In the rows, 128 means zero.
Rotation paths and how fast each direction turns (degrees a step):
Each turn is a multiple of 5 degrees from 10 to 175, or 0.
Each row of a path follows its step; steps can be skipped.
Rotation 1:
step 0: [136 129 117 133 141 142 124 127 118 128 118 132 132 123 124 132 127 139
 131 123 118 130 130 133 136 130 117 133 128 129 125 126 133 117 130 125
 122 133 132 128 128 128 135 133 135]
step 2: [126 134 124 129 136 126 123 130 124 117 130 121 128 138 118 128 130 131
 126 128 121 129 123 138 126 124 120 123 129 123 115 116 131 116 137 132
 125 118 128 119 131 122 127 123 136]
step 4: [134 134 137 127 135 118 128 133 124 127 128 127 138 128 128 117 133 128
 132 127 126 130 122 136 132 117 120 124 133 129 130 119 133 143 133 124
 127 119 111 118 129 127 129 127 127]
step 5: [120 120 127 124 126 129 124 131 133 121 125 128 125 127 135 121 123 133
 114 132 116 135 128 131 122 138 123 114 121 131 135 130 131 132 127 124
 141 125 123 128 126 131 128 140 124]
step 6: [133 145 137 130 132 135 125 123 125 122 115 139 135 125 130 122 134 126
 133 118 115 123 127 127 129 132 131 122 130 138 135 126 124 140 127 126
 123 122 127 133 129 129 127 127 131]
step 7: [115 124 121 114 134 140 119 126 128 134 132 130 126 122 124 127 121 139
 120 131 127 124 128 127 132 135 126 135 128 134 130 123 127 136 127 131
 129 125 120 131 125 139 128 133 141]
step 8: [138 134 127 136 131 136 134 122 122 119 126 132 133 132 130 136 123 128
 121 132 131 123 125 123 127 137 124 116 127 135 127 120 116 128 127 133
 126 130 123 130 127 122 124 116 141]
step 9: [127 126 132 109 133 127 127 130 121 133 115 126 126 136 122 133 124 130
 125 129 120 124 127 122 130 128 120 139 127 129 123 130 130 118 136 134
 125 132 126 129 112 124 132 131 137]
step 10: [140 128 133 135 122 132 128 137 123 130 128 130 126 137 131 132 129 139
 128 139 129 121 130 133 137 129 115 128 130 134 122 127 132 127 117 117
 129 134 122 117 129 124 121 118 130]
step 11: [135 119 133 121 125 122 124 133 127 122 122 117 136 131 122 119 121 129
 121 120 116 132 128 127 131 121 118 124 127 122 125 112 127 119 121 132
 131 128 129 128 126 124 135 133 124]
step 12: [132 139 130 131 117 137 119 129 121 122 123 131 128 136 126 121 129 131
 128 133 122 134 124 132 128 134 128 130 142 126 121 130 128 131 134 112
 143 121 130 124 129 127 124 133 123]
step 14: [126 135 125 125 126 128 125 127 125 121 129 128 129 122 125 112 116 130
 117 130 129 125 113 128 124 141 133 119 132 124 128 139 127 136 132 129
 131 122 120 119 124 131 127 122 131]
Directions:
[128 125 125 130 128 128 129 127 126 128 129 126 130 123 128 126 124 127
 126 128 131 132 129 127 130 127 128 129 127 126 129 124 126 131 127 127
 129 129 125 126 126 129 127 124 127] : 110
[128 128 126 129 126 129 127 125 126 123 132 126 127 130 129 125 129 127
 127 127 129 126 127 128 130 127 130 129 128 129 129 128 131 127 129 126
 124 127 126 125 127 126 132 131 124] : 35
Rotation 2:
step 0: [132 128 127 131 143 135 132 133 128 121 131 124 137 137 121 141 126 133
 129 145 126 118 129 126 126 134 124 127 138 133 134 126 136 137 139 132
 132 118 134 126 129 137 126 112 126]
step 1: [119 120 128 137 122 131 130 117 127 127 133 131 131 117 119 125 129 130
 146 115 141 125 130 126 129 122 126 136 134 125 129 129 134 132 117 131
 124 142 129 138 132 128 140 117 129]
step 3: [126 132 128 148 129 128 128 141 128 133 124 127 131 136 127 130 126 128
 121 137 136 132 119 133 123 132 121 117 112 120 119 128 124 118 118 125
 122 123 123 141 130 128 137 123 131]
step 4: [114 125 134 119 121 123 126 118 125 134 120 122 127 123 124 138 128 125
 123 145 122 136 133 130 135 125 126 129 146 117 137 127 125 130 125 134
 131 118 123 128 128 121 125 120 118]
step 6: [120 128 127 134 139 139 123 128 127 127 128 121 109 128 131 127 127 132
 125 120 130 122 125 137 129 139 136 127 126 132 127 126 126 116 142 130
 141 131 121 116 129 129 123 110 126]
step 7: [131 126 132 123 125 113 139 121 138 135 134 135 128 132 113 127 135 128
 134 128 121 129 116 121 130 124 117 125 113 124 125 132 127 121 120 127
 130 140 125 123 139 116 126 120 130]
step 8: [126 127 137 130 142 125 128 137 116 125 128 138 136 120 137 131 125 144
 132 135 115 137 128 131 145 128 127 127 129 131 122 123 123 138 126 134
 127 124 130 124 122 134 115 132 121]
step 9: [136 132 126 134 127 129 115 132 131 123 138 139 128 124 135 123 136 120
 131 138 147 108 124 124 128 125 132 131 134 128 124 123 117 124 123 128
 134 128 128 138 125 118 136 126 122]
step 10: [122 132 136 121 121 129 134 112 124 118 130 120 121 118 127 131 128 129
 122 130 135 133 132 134 118 130 130 130 124 122 127 126 120 132 131 136
 133 130 133 124 117 123 113 128 150]
step 11: [123 125 127 127 140 114 135 141 138 127 137 129 129 133 114 127 112 127
 126 131 128 123 130 125 124 124 122 123 126 134 121 126 124 133 140 126
 135 121 126 134 140 135 137 137 139]
step 12: [116 134 120 134 127 124 127 123 117 122 125 117 131 124 132 118 123 129
 127 134 122 120 129 148 142 131 132 136 129 131 127 126 134 137 120 128
 124 136 133 128 142 128 132 115 122]
step 14: [127 137 130 132 140 143 129 133 121 128 128 131 135 130 130 124 139 129
 126 123 132 143 142 129 129 141 126 120 123 132 132 121 121 128 128 126
 127 123 124 142 129 135 120 116 141]
Directions:
[128 123 127 128 126 126 126 127 130 127 127 128 128 128 128 125 125 132
 128 126 127 127 130 129 126 129 128 126 125 128 124 126 130 126 127 126
 129 127 126 125 130 127 128 127 131] : 80
[130 131 123 130 129 129 125 125 131 127 127 127 126 129 130 128 129 126
 130 127 128 128 127 130 124 131 130 127 126 127 126 128 126 125 129 129
 128 129 129 128 124 126 126 129 128] : 100
[128 131 128 128 122 127 127 124 129 129 128 128 127 128 128 126 127 129
 127 127 126 126 128 128 125 125 129 127 130 127 131 129 124 129 126 127
 129 131 127 129 131 128 126 124 125] : 130
Rotation 3:
step 0: [130 132 127 127 129 130 116 137 135 135 127 132 127 119 114 129 123 133
 125 140 118 133 127 131 145 122 132 124 132 126 137 129 128 133 132 130
 132 138 126 133 133 133 125 127 121]
step 3: [125 121 130 130 130 139 123 130 124 139 134 120 129 132 120 124 124 123
 122 131 118 133 130 137 131 124 120 129 130 134 142 131 130 120 128 122
 121 140 131 125 128 131 128 141 127]
step 4: [126 116 133 126 125 136 126 116 132 122 130 121 133 125 117 122 132 127
 126 141 132 132 131 132 138 119 131 122 143 134 132 123 121 127 127 130
 131 126 129 135 134 135 123 133 125]
step 5: [129 128 120 130 134 131 120 124 127 130 123 130 131 119 124 136 126 128
 115 146 125 130 132 127 136 117 120 126 126 134 126 129 125 123 132 130
 132 138 137 136 129 123 130 125 120]
step 6: [124 118 130 127 132 129 119 120 130 134 136 129 132 128 119 121 125 135
 118 132 132 117 129 116 131 121 115 137 128 127 129 127 128 121 118 134
 120 128 132 127 135 132 135 128 122]
step 7: [134 120 131 127 129 139 135 133 139 140 130 128 131 131 126 125 128 143
 118 129 124 129 135 132 140 126 119 121 136 124 130 131 131 123 136 137
 128 127 136 125 128 135 126 133 126]
step 8: [138 120 132 127 133 133 123 124 130 132 125 128 138 128 123 127 118 124
 123 128 118 135 133 129 138 120 125 128 127 135 140 122 127 137 122 139
 126 138 123 132 122 130 126 139 130]
step 9: [129 116 124 124 129 129 123 128 137 126 123 138 132 129 118 123 119 126
 122 137 124 129 116 131 140 124 131 125 131 136 128 127 126 122 127 132
 127 118 129 142 137 132 127 126 124]
step 10: [131 120 133 131 138 127 124 121 133 134 137 134 128 128 135 133 121 125
 116 134 123 126 132 134 135 119 127 125 122 132 130 130 125 111 132 128
 121 128 132 132 125 125 143 128 120]
step 11: [126 116 133 123 124 136 125 123 136 128 140 129 128 118 114 122 124 124
 116 120 125 126 132 131 132 127 126 137 134 119 137 131 128 119 123 131
 128 130 134 128 127 124 128 135 122]
step 13: [129 120 135 132 129 141 119 118 122 119 129 131 136 126 127 123 124 128
 125 133 123 131 131 119 135 118 124 122 123 129 131 119 119 126 126 138
 127 132 130 139 129 122 125 123 119]
step 14: [131 128 121 130 134 136 122 124 132 137 135 131 135 124 122 125 116 131
 123 130 122 124 127 124 130 133 119 126 127 136 123 124 133 115 130 130
 130 123 143 139 138 128 127 126 123]
Directions:
[125 126 129 130 127 131 127 131 124 129 126 128 128 132 128 128 128 131
 126 126 126 127 130 128 129 129 129 129 130 125 126 126 129 129 128 131
 125 128 128 128 127 125 127 127 133] : 70
[128 127 128 130 127 126 130 129 131 129 129 127 126 126 127 128 127 129
 126 125 128 124 129 126 124 128 124 126 129 127 130 131 126 127 129 127
 125 125 130 126 128 126 133 129 130] : 85
[127 126 127 126 130 129 129 126 128 126 130 126 130 130 123 128 129 128
 129 126 126 126 126 126 126 130 129 132 127 128 126 129 129 130 127 127
 127 126 130 131 132 130 128 132 130] : 140
Rotation 4:
step 0: [137 123 124 134 138 132 138 139 120 134 131 119 137 128 123 121 126 127
 133 111 124 128 137 116 122 129 131 121 129 134 129 123 122 121 131 124
 133 132 118 120 133 117 135 129 134]
step 1: [119 131 133 118 128 123 136 137 127 127 131 115 124 125 132 120 121 124
 128 130 122 130 133 110 137 128 137 125 141 134 130 129 125 130 117 128
 138 128 129 122 138 133 133 139 134]
step 2: [125 134 122 133 137 129 130 136 123 138 150 133 131 128 127 128 126 136
 133 123 116 135 128 127 131 126 127 135 130 135 129 133 141 131 125 132
 149 125 128 123 128 128 131 129 134]
step 3: [130 117 115 124 139 135 123 130 120 132 131 120 122 120 122 127 124 126
 134 133 122 125 137 108 130 131 135 120 124 126 127 127 140 125 131 128
 135 134 118 130 127 129 129 121 139]
step 4: [118 133 124 128 113 135 121 131 122 128 131 120 128 122 135 133 117 128
 123 134 115 132 128 113 136 125 136 139 137 116 127 122 137 127 124 129
 136 127 131 132 128 122 134 132 131]
step 5: [129 140 120 142 129 130 132 130 134 123 132 132 125 128 123 132 121 125
 126 126 126 121 127 125 126 123 128 130 118 129 125 124 151 137 132 134
 144 127 122 139 128 123 140 126 128]
step 6: [132 122 125 127 119 139 127 133 127 123 133 121 131 127 124 127 116 134
 130 123 131 124 128 114 135 127 124 127 116 125 129 124 132 127 134 129
 116 137 113 135 130 119 139 133 140]
step 8: [137 127 131 131 131 137 123 127 131 123 152 134 122 135 132 128 126 128
 126 112 123 126 126 131 131 129 127 133 110 137 130 122 139 134 125 137
 127 129 131 129 128 132 135 122 127]
step 9: [135 124 133 123 126 146 122 122 125 122 126 127 123 141 126 127 124 122
 132 128 123 122 135 114 127 129 129 130 119 125 129 117 118 124 129 135
 125 132 120 119 134 136 128 118 141]
step 10: [130 133 132 130 120 134 135 126 131 125 139 125 127 130 143 132 122 121
 122 119 114 121 128 125 121 120 135 135 136 120 129 116 122 123 118 138
 129 120 130 127 134 133 123 129 121]
step 11: [132 131 121 138 137 134 137 125 134 133 126 130 122 138 123 131 127 127
 127 103 126 128 134 122 122 128 126 131 126 141 119 120 125 132 127 140
 134 126 124 128 135 134 135 127 129]
step 12: [119 128 136 118 131 133 136 132 122 138 127 118 130 130 131 124 118 133
 136 118 124 127 128 118 126 122 128 125 126 125 123 124 116 128 127 134
 122 127 111 130 136 139 123 133 140]
Directions:
[125 127 131 127 127 126 128 127 129 124 127 126 128 131 131 126 127 129
 131 129 128 129 127 127 130 128 127 132 133 126 129 126 129 124 126 128
 131 128 128 131 128 128 126 129 126] : 125
[129 129 129 126 127 128 127 128 127 125 130 131 128 127 131 128 129 128
 129 129 126 129 127 126 129 132 129 127 127 132 127 133 129 124 127 131
 129 131 130 127 128 129 124 125 131] : 60
[124 132 130 128 129 128 129 130 127 129 128 131 128 132 128 125 128 129
 130 127 129 127 125 129 132 129 127 126 126 126 126 126 128 131 130 128
 129 126 130 128 127 130 131 125 131] : 110
[130 127 126 129 131 127 127 127 127 126 127 129 126 131 127 126 128 127
 129 125 128 132 129 124 131 133 128 126 128 126 126 128 129 130 129 126
 125 129 125 129 130 127 126 129 126] : 130
[128 127 129 128 125 126 127 126 130 126 128 129 130 127 130 127 124 129
 124 131 130 131 130 129 127 130 126 128 123 127 126 128 129 128 127 125
 128 127 126 131 125 126 131 126 130] : 35
Rotation 5:
step 0: [125 120 135 133 144 137 130 145 120 120 138 122 143 128 138 134 120 133
 130 117 132 126 138 129 124 123 129 122 130 135 134 138 131 120 123 126
 132 129 132 124 133 127 135 131 126]
step 1: [129 130 124 127 124 142 126 105 119 137 118 125 132 126 134 112 139 130
 133 131 134 123 121 130 143 137 128 120 124 123 126 131 133 129 129 127
 125 134 131 121 134 129 130 129 119]
step 2: [124 121 117 127 126 126 123 130 138 116 141 130 126 124 120 121 124 121
 112 141 130 139 118 124 125 138 124 121 124 129 133 122 129 130 137 123
 135 126 122 135 127 123 125 127 139]
step 3: [135 130 133 126 123 124 131 146 125 132 135 117 123 135 122 125 129 130
 125 127 125 116 138 129 129 124 133 132 134 141 128 126 114 115 129 134
 132 129 126 127 141 136 132 142 120]
step 4: [118 129 135 123 124 133 130 111 114 134 129 140 128 115 121 131 127 135
 137 122 121 117 135 122 127 126 128 125 129 124 125 124 133 130 131 115
 116 139 131 130 132 119 121 129 132]
step 5: [131 119 112 140 126 124 128 136 138 130 118 131 129 132 134 123 127 126
 122 135 134 133 125 124 117 134 135 134 134 128 124 132 144 128 138 136
 120 133 136 132 122 133 121 123 140]
step 7: [123 119 130 132 115 131 131 119 125 129 140 126 122 119 129 117 126 128
 137 119 127 122 129 123 132 123 114 125 136 120 119 135 123 136 109 131
 121 126 117 119 121 131 128 128 129]
step 8: [119 130 122 137 123 136 131 131 140 126 127 130 136 127 140 131 128 135
 113 129 136 128 129 143 119 135 125 129 123 142 135 131 130 118 132 116
 121 125 132 125 121 121 118 121 124]
step 9: [135 123 132 122 135 140 135 131 124 124 125 129 135 133 129 134 125 133
 123 136 136 132 120 119 132 121 135 117 131 125 131 131 121 124 131 131
 141 146 132 122 139 134 146 129 127]
step 11: [126 127 124 136 117 128 127 143 128 130 140 126 134 121 133 117 119 126
 130 134 123 121 138 134 122 135 123 125 124 129 128 129 128 127 145 122
 138 120 133 147 132 128 124 124 131]
step 12: [121 126 137 111 131 128 133 130 123 129 123 124 111 126 123 127 131 125
 128 128 130 126 127 133 120 129 139 121 126 141 125 137 130 123 129 131
 117 141 142 122 139 134 135 136 124]
step 13: [125 122 126 127 118 126 122 113 132 133 126 135 132 136 121 127 126 127
 128 141 126 121 132 111 128 124 127 130 138 126 139 111 133 139 123 129
 118 133 122 123 127 125 121 123 134]
Directions:
[125 128 128 129 128 129 126 128 128 128 128 127 130 132 124 130 130 129
 129 127 125 127 131 124 130 128 125 129 129 132 128 129 127 130 127 131
 129 126 130 126 128 126 132 130 131] : 110
[128 129 127 126 128 129 125 127 128 128 122 130 129 126 130 128 130 127
 129 130 131 127 128 130 124 129 126 126 126 131 125 129 128 128 129 126
 130 129 129 125 129 127 129 128 132] : 100
Rotation 6:
step 0: [134 134 128 130 135 127 127 136 139 132 126 135 133 123 137 123 121 142
 123 125 139 120 114 123 127 129 128 130 137 132 125 133 135 115 126 135
 120 126 124 126 124 122 127 137 139]
step 1: [126 117 124 144 118 133 135 131 127 135 132 140 131 130 132 132 132 135
 133 128 133 134 121 119 115 121 136 126 124 139 129 135 136 132 128 126
 123 132 138 124 122 124 125 131 134]
step 2: [115 133 126 127 119 114 126 137 122 137 135 138 137 126 127 119 121 126
 128 123 130 124 122 124 119 112 124 139 125 126 134 121 125 127 122 131
 128 131 129 122 126 123 127 121 133]
step 3: [133 135 125 121 132 133 129 130 127 131 132 129 125 123 131 125 128 141
 129 125 135 118 121 123 129 120 131 134 129 134 125 131 114 117 131 135
 114 133 130 117 123 114 124 135 137]
step 4: [131 125 121 139 124 123 135 131 119 133 139 135 136 131 138 122 143 134
 125 135 130 125 120 115 131 125 127 126 126 140 121 136 136 130 126 129
 124 130 136 124 126 122 131 129 126]
step 5: [131 127 130 137 125 120 119 130 127 135 139 136 136 133 129 118 117 135
 124 130 132 125 119 125 121 118 130 137 128 118 126 128 125 132 135 127
 125 124 130 129 116 123 126 112 125]
step 6: [138 129 123 119 127 133 128 129 126 136 126 141 134 120 133 134 131 134
 128 126 132 120 128 119 117 124 137 129 125 135 124 120 114 121 132 130
 124 135 124 130 127 111 126 119 130]
step 7: [124 121 125 129 128 125 126 136 121 131 132 127 138 134 133 128 144 128
 120 128 130 112 113 112 121 132 125 133 132 129 124 138 124 124 121 131
 125 128 134 130 130 124 136 128 131]
step 8: [128 124 135 133 128 136 115 126 125 133 140 141 130 138 129 122 123 146
 124 135 128 119 117 127 125 117 128 138 132 132 133 125 130 127 131 125
 125 128 130 137 123 129 132 129 128]
step 10: [120 119 127 128 130 128 126 144 127 125 135 131 138 121 134 120 128 131
 138 121 120 116 114 116 124 131 126 128 134 126 127 135 116 125 130 133
 128 131 127 125 132 123 133 127 123]
step 11: [128 126 127 137 132 137 127 136 127 129 123 141 131 128 133 125 121 141
 116 124 128 121 117 128 130 118 128 132 133 138 130 123 129 124 126 121
 117 121 129 131 124 122 141 134 122]
step 12: [127 123 122 137 129 121 132 129 116 135 127 134 127 125 127 128 129 133
 127 130 116 129 113 134 110 127 145 136 129 136 129 133 135 126 130 130
 122 134 125 127 125 123 125 121 130]
Directions:
[132 131 125 125 131 127 126 128 129 126 127 126 128 126 128 129 131 130
 133 130 129 128 126 128 123 130 127 127 128 129 128 128 129 126 128 130
 128 126 125 125 129 127 126 128 129] : 115
